128 stands for zero in the data rows.
Some points, each followed by its number:
tensor([206, 198, 201, 147, 160, 163, 151, 130, 142, 126, 152, 133, 132,
        156, 151, 122, 124,  53,  97, 120,  83, 104, 122,  61, 107,  96,
         96, 119,  96,  81, 122,  46]) 0
tensor([204, 197, 200, 145, 157, 161, 152, 132, 141, 131, 153, 144, 137,
        155, 151, 127, 131,  91, 103, 126, 106, 127, 127,  96, 122, 111,
        114, 127, 104, 106, 124,  69]) 1
tensor([180, 150, 145, 147, 139, 142, 144, 132, 138, 129, 138, 137, 135,
        148, 138, 123, 131,  93, 104, 123, 106, 128, 128,  94, 128, 111,
        112, 125, 102, 109, 123,  70]) 2
tensor([181, 150, 146, 146, 150, 146, 154, 137, 143, 136, 149, 139, 138,
        149, 141, 136, 132, 118, 120, 129, 112, 133, 127, 119, 130, 134,
        133, 132, 120, 112, 129, 109]) 3
tensor([133, 137, 135, 141, 138, 142, 141, 129, 134, 127, 135, 132, 130,
        134, 135, 124, 123, 117, 120, 124, 116, 127, 127, 119, 126, 127,
        128, 126, 119, 115, 124, 110]) 4
tensor([133, 134, 133, 141, 138, 144, 144, 128, 133, 128, 138, 134, 133,
        134, 134, 123, 122, 124, 126, 124, 127, 129, 125, 128, 124, 134,
        130, 125, 127, 125, 125, 132]) 5
tensor([149, 133, 127, 135, 139, 139, 136, 129, 134, 127, 137, 133, 131,
        134, 135, 123, 123, 123, 128, 127, 129, 125, 124, 126, 127, 135,
        129, 125, 126, 125, 123, 136]) 6
tensor([151, 134, 124, 140, 136, 136, 143, 136, 139, 133, 142, 139, 135,
        139, 140, 133, 133, 133, 138, 128, 136, 130, 130, 140, 131, 135,
        134, 128, 142, 138, 129, 139]) 7
tensor([115, 128, 125, 131, 131, 132, 134, 130, 137, 130, 136, 135, 131,
        135, 136, 126, 129, 133, 137, 125, 134, 130, 128, 141, 128, 136,
        130, 129, 135, 130, 130, 141]) 8
tensor([115, 130, 124, 132, 131, 134, 136, 133, 134, 136, 136, 131, 135,
        133, 136, 133, 132, 138, 138, 127, 144, 132, 131, 145, 131, 137,
        135, 131, 144, 149, 132, 151]) 9
tensor([115, 126, 125, 130, 131, 131, 137, 133, 135, 134, 136, 134, 135,
        132, 136, 134, 132, 148, 140, 126, 152, 137, 133, 150, 129, 138,
        136, 131, 143, 146, 130, 158]) 10
tensor([109, 124, 119, 126, 123, 128, 131, 127, 130, 127, 132, 129, 132,
        131, 130, 126, 124, 142, 140, 128, 140, 129, 127, 147, 128, 133,
        130, 128, 142, 139, 128, 132]) 11
tensor([105, 114, 107, 122, 116, 122, 125, 117, 128, 119, 128, 125, 124,
        125, 126, 123, 121, 129, 130, 120, 137, 129, 127, 132, 122, 134,
        125, 124, 130, 130, 122, 130]) 12
tensor([111, 117, 115, 124, 121, 123, 129, 128, 128, 127, 128, 130, 127,
        129, 130, 124, 123, 140, 137, 128, 139, 131, 127, 148, 129, 134,
        130, 127, 142, 138, 128, 143]) 13
tensor([100, 110, 108, 117, 115, 119, 123, 118, 124, 118, 122, 126, 123,
        124, 126, 122, 121, 138, 137, 123, 138, 129, 127, 133, 126, 135,
        132, 124, 136, 134, 125, 109]) 14
tensor([102, 116, 105, 122, 117, 121, 128, 126, 127, 128, 128, 128, 126,
        127, 130, 126, 122, 143, 136, 124, 146, 132, 132, 147, 131, 137,
        133, 128, 144, 146, 128, 156]) 15
tensor([ 99, 110, 102, 117, 113, 119, 122, 117, 122, 119, 123, 123, 125,
        127, 125, 121, 120, 142, 137, 124, 135, 128, 125, 146, 125, 135,
        129, 127, 134, 132, 125, 144]) 16
tensor([ 96, 109, 101, 116, 111, 114, 121, 118, 123, 117, 123, 124, 116,
        123, 120, 119, 119, 141, 135, 119, 138, 127, 124, 147, 123, 132,
        128, 125, 133, 136, 124, 154]) 17
tensor([ 94, 108, 102, 114, 111, 112, 121, 118, 123, 118, 122, 122, 115,
        124, 122, 119, 121, 148, 138, 120, 144, 128, 124, 152, 125, 135,
        133, 124, 140, 144, 123, 159]) 18
tensor([ 91, 107, 101, 114, 113, 115, 122, 117, 122, 119, 124, 126, 126,
        122, 122, 124, 121, 156, 139, 124, 151, 132, 128, 158, 126, 135,
        133, 128, 144, 146, 128, 165]) 19
tensor([185, 110, 156, 120, 116, 118, 126, 129, 129, 129, 126, 127, 126,
        125, 128, 126, 124, 156, 139, 126, 153, 137, 130, 163, 131, 139,
        135, 130, 142, 149, 130, 171]) 20
tensor([183, 143, 155, 124, 140, 121, 128, 128, 130, 132, 131, 129, 131,
        131, 129, 131, 133, 157, 142, 128, 156, 135, 133, 164, 136, 140,
        140, 132, 145, 148, 130, 175]) 21
tensor([194, 161, 191, 146, 152, 152, 131, 135, 134, 133, 135, 134, 133,
        135, 134, 137, 133, 159, 144, 137, 156, 142, 136, 166, 137, 143,
        141, 130, 148, 153, 138, 174]) 22
tensor([194, 189, 191, 157, 183, 176, 163, 135, 135, 136, 137, 140, 138,
        155, 139, 141, 138, 160, 148, 138, 160, 143, 145, 168, 138, 147,
        143, 143, 152, 152, 140, 178]) 23
tensor([172, 164, 167, 158, 162, 154, 153, 135, 135, 135, 136, 135, 134,
        135, 135, 136, 135, 162, 149, 139, 162, 140, 142, 170, 136, 148,
        142, 140, 151, 157, 141, 175]) 24
tensor([255, 191, 255, 173, 184, 175, 164, 140, 140, 136, 158, 138, 141,
        165, 138, 142, 141, 165, 151, 146, 162, 146, 148, 171, 147, 149,
        146, 144, 156, 157, 143, 179]) 25
tensor([255, 253, 255, 193, 227, 200, 185, 142, 163, 144, 173, 142, 146,
        180, 171, 143, 143, 167, 153, 144, 167, 152, 147, 173, 147, 156,
        153, 147, 158, 160, 146, 181]) 26
tensor([255, 255, 255, 231, 255, 230, 213, 144, 173, 147, 191, 174, 166,
        202, 185, 150, 146, 171, 159, 148, 166, 153, 151, 176, 153, 158,
        155, 151, 170, 161, 148, 185]) 27
tensor([253, 220, 247, 206, 220, 207, 200, 145, 171, 146, 184, 164, 157,
        186, 173, 150, 146, 171, 160, 149, 166, 152, 149, 176, 153, 160,
        155, 150, 166, 162, 150, 184]) 28
Which point above is nearest to each new point, looking only along the 2 directions in which the numbered points spread most? Its number follows each.
tensor([182, 188, 185, 175, 183, 183, 162, 127, 124, 130, 154, 124, 127,
        151, 144, 134, 134, 175, 156, 135, 169, 149, 142, 180, 145, 154,
        151, 142, 161, 161, 138, 184]) 23
tensor([132,  95, 125, 107,  98, 105, 112, 125, 122, 125, 119, 122, 126,
        116, 121, 128, 128, 161, 147, 130, 161, 142, 136, 169, 139, 146,
        142, 135, 150, 158, 133, 175]) 19
tensor([255, 255, 255, 107, 255, 104, 115, 124, 122, 127, 116, 123, 124,
        115, 122, 133, 129, 166, 151, 135, 160, 143, 137, 171, 138, 149,
        146, 137, 154, 157, 135, 175]) 25
tensor([190, 190, 187, 172, 183, 174, 162, 145, 155, 145, 158, 141, 142,
        165, 160, 148, 147, 171, 160, 147, 165, 153, 150, 178, 151, 162,
        154, 149, 168, 171, 148, 180]) 23
tensor([200, 215, 211, 143, 162, 168, 148, 125, 126, 128, 122, 124, 128,
        136, 122, 133, 130, 159, 147, 135, 154, 142, 141, 165, 143, 150,
        149, 139, 149, 154, 139, 174]) 23
tensor([ 74,  91,  83, 105,  99, 101, 110, 121, 116, 122, 115, 119, 119,
        110, 116, 126, 124,  41,  58, 129,  60,  90, 135,  44, 132,  61,
         61, 133,  65,  65, 132,  22]) 2
tensor([104,  95,  92, 106,  98, 103, 114, 126, 120, 125, 117, 122, 123,
        116, 120, 130, 128, 157, 148, 130, 155, 140, 138, 158, 137, 145,
        140, 134, 152, 153, 137, 166]) 19
tensor([ 96, 110, 104, 119, 114, 117, 121, 127, 122, 128, 123, 126, 125,
        118, 119, 134, 131, 167, 156, 133, 162, 143, 140, 173, 143, 150,
        146, 140, 157, 160, 138, 181]) 19
tensor([104, 110, 102, 121, 113, 115, 119, 127, 123, 126, 122, 124, 125,
        119, 120, 135, 132, 164, 153, 136, 161, 142, 138, 172, 146, 151,
        146, 140, 155, 155, 138, 181]) 19
tensor([145, 150, 148, 148, 149, 154, 153, 144, 141, 140, 156, 140, 144,
        153, 153, 144, 143, 171, 160, 144, 168, 151, 150, 176, 149, 158,
        154, 148, 167, 165, 147, 180]) 24
tensor([147,  96,  94, 106,  97, 104, 111, 128, 121, 128, 120, 123, 125,
        114, 119, 133, 129, 168, 154, 133, 167, 144, 142, 167, 138, 151,
        147, 139, 157, 161, 138, 176]) 19
tensor([234, 109, 211, 108,  99, 104, 114, 124, 124, 125, 119, 124, 124,
        118, 118, 130, 128, 151, 137, 131, 152, 134, 129, 157, 131, 136,
        130, 134, 143, 143, 133, 163]) 21
tensor([132,  91,  93, 108,  98, 105, 113, 128, 120, 127, 118, 123, 125,
        115, 121, 132, 128, 167, 154, 134, 165, 143, 138, 168, 140, 152,
        148, 138, 158, 164, 137, 171]) 19
tensor([ 80,  93,  83, 108,  99, 103, 113, 125, 122, 125, 117, 124, 124,
        114, 119, 133, 126, 162, 154, 131, 163, 145, 138, 169, 139, 150,
        145, 136, 159, 158, 133, 171]) 19
tensor([100,  93,  91, 108,  98, 102, 114, 126, 121, 128, 120, 124, 127,
        115, 119, 131, 129, 173, 155, 133, 168, 144, 140, 176, 142, 151,
        147, 140, 159, 165, 137, 185]) 19
tensor([ 94, 108, 102, 121, 115, 119, 128, 132, 131, 133, 130, 131, 133,
        131, 132, 135, 135, 169, 157, 136, 170, 150, 144, 171, 147, 157,
        152, 144, 165, 166, 143, 154]) 19
tensor([235, 217, 212, 108, 134, 119, 116, 128, 123, 127, 119, 122, 126,
        116, 122, 131, 131, 156, 138, 134, 154, 136, 137, 162, 139, 141,
        136, 134, 142, 146, 135, 169]) 22
tensor([ 87,  96,  90, 109,  99, 103, 112, 125, 121, 129, 117, 124, 122,
        118, 119, 132, 129, 159, 153, 130, 156, 142, 138, 161, 140, 150,
        144, 136, 157, 155, 136, 168]) 19
tensor([ 90, 102,  98, 109, 106, 104, 113, 127, 122, 128, 118, 123, 124,
        115, 120, 130, 130, 165, 149, 132, 162, 142, 136, 167, 138, 146,
        146, 136, 153, 156, 135, 164]) 19
tensor([153, 143, 153, 139, 134, 141, 139, 129, 121, 128, 121, 126, 125,
        136, 121, 136, 129, 174, 152, 135, 171, 145, 143, 176, 143, 151,
        146, 141, 157, 162, 140, 161]) 21
tensor([117, 131, 122, 124, 135, 138, 131, 139, 138, 137, 134, 137, 139,
        133, 138, 143, 140, 172, 159, 142, 167, 153, 147, 164, 148, 157,
        150, 146, 165, 165, 146, 143]) 20
tensor([101,  94, 104, 107,  97, 103, 112, 126, 122, 126, 120, 125, 125,
        117, 119, 132, 128, 155, 150, 133, 157, 143, 138, 158, 140, 150,
        146, 137, 156, 158, 136, 164]) 19
tensor([ 76,  92,  85, 106,  98, 102, 110, 114, 120, 112, 117, 118, 119,
        116, 118,  90,  96,  43,  55,  91,  51,  56,  53,  11,  54,  60,
         56,  56,  53,  50,  58,   0]) 2
tensor([105, 110, 103, 120, 116, 119, 127, 134, 132, 133, 132, 133, 133,
        128, 131, 136, 135, 170, 158, 139, 169, 151, 145, 166, 145, 154,
        153, 144, 164, 166, 141, 170]) 19
tensor([ 94, 109, 104, 118, 113, 116, 122, 126, 124, 126, 122, 123, 124,
        119, 122, 135, 129, 167, 154, 135, 162, 145, 141, 172, 141, 153,
        147, 139, 159, 158, 137, 181]) 19
tensor([ 90, 108, 100, 120, 113, 116, 123, 127, 129, 132, 126, 129, 126,
        124, 128, 136, 131,   0, 147, 136,   0, 146, 142,   0, 144, 148,
        147, 142, 149, 127, 141,   0]) 2
tensor([183, 189, 185, 174, 183, 185, 163, 128, 122, 129, 122, 127, 127,
        154, 122, 135, 130, 171, 156, 135, 167, 146, 142, 176, 141, 151,
        148, 141, 159, 162, 140, 186]) 23
tensor([106, 111, 101, 122, 114, 121, 127, 135, 132, 133, 131, 136, 132,
        131, 132, 136, 134, 166, 159, 138, 170, 150, 143, 171, 147, 159,
        152, 144, 164, 165, 141, 176]) 19
tensor([160, 171, 163, 143, 167, 153, 149, 129, 122, 129, 145, 124, 125,
        147, 123, 134, 131, 174, 153, 137, 168, 148, 142, 177, 142, 154,
        146, 139, 159, 163, 140, 163]) 24
tensor([ 89, 108, 100, 120, 114, 117, 127, 133, 132, 128, 128, 131, 131,
        129, 131, 136, 135, 160, 156, 135, 160, 147, 145, 165, 144, 155,
        150, 141, 157, 155, 140, 171]) 19
tensor([ 75,  94,  83, 107,  99, 104, 112, 113, 119, 111, 116, 119, 121,
        115, 117,  98, 107,  61,  64,  92,  65,  57,  63,  65,  59,  65,
         60,  83,  68,  63,  96,  60]) 2
tensor([121, 106, 110, 108, 114, 113, 114, 128, 123, 127, 119, 125, 124,
        117, 121, 132, 130, 164, 151, 133, 164, 145, 139, 170, 139, 151,
        145, 138, 156, 156, 136, 177]) 19
tensor([116, 128, 122, 124, 131, 128, 116, 128, 123, 129, 121, 125, 128,
        118, 120, 134, 131, 168, 156, 133, 163, 144, 141, 153, 142, 152,
        147, 139, 159, 162, 138, 148]) 10
tensor([132, 143, 136, 146, 135, 141, 154, 140, 142, 138, 135, 138, 138,
        147, 139, 141, 141, 171, 159, 142, 167, 152, 145, 173, 147, 157,
        154, 146, 160, 163, 145, 154]) 21
tensor([ 91, 110,  97, 108, 112, 111, 114, 127, 123, 128, 118, 125, 124,
        116, 123, 132, 131, 164, 149, 133, 160, 146, 139, 170, 140, 151,
        145, 137, 156, 155, 136, 156]) 19
tensor([ 75,  91,  83, 106,  95, 103, 113, 124, 120, 124, 116, 120, 123,
        115, 118, 127, 126,   0, 148, 130,   0, 143, 137,   0, 140, 147,
        146, 134,   0,   0, 132,   0]) 2
tensor([ 75,  94,  84, 106,  98, 102, 114, 126, 122, 124, 118, 122, 123,
        116, 121, 129, 127,   0, 153, 130,   0, 142, 138,   0, 138, 150,
        145, 135, 154, 156, 133,   0]) 2
tensor([134,  93,  86, 106,  97, 104, 111, 125, 120, 122, 119, 123, 123,
        114, 119, 129, 129, 156, 147, 130, 156, 138, 135, 164, 134, 146,
        139, 132, 148, 151, 132, 171]) 19
tensor([ 73,  93,  81, 104,  96, 102, 110, 119, 116, 121, 118, 119, 118,
        113, 117, 126, 123,   4,  51, 127,  33,  56, 135,   0, 133,  56,
         55, 133,  47,  31, 131,   4]) 2
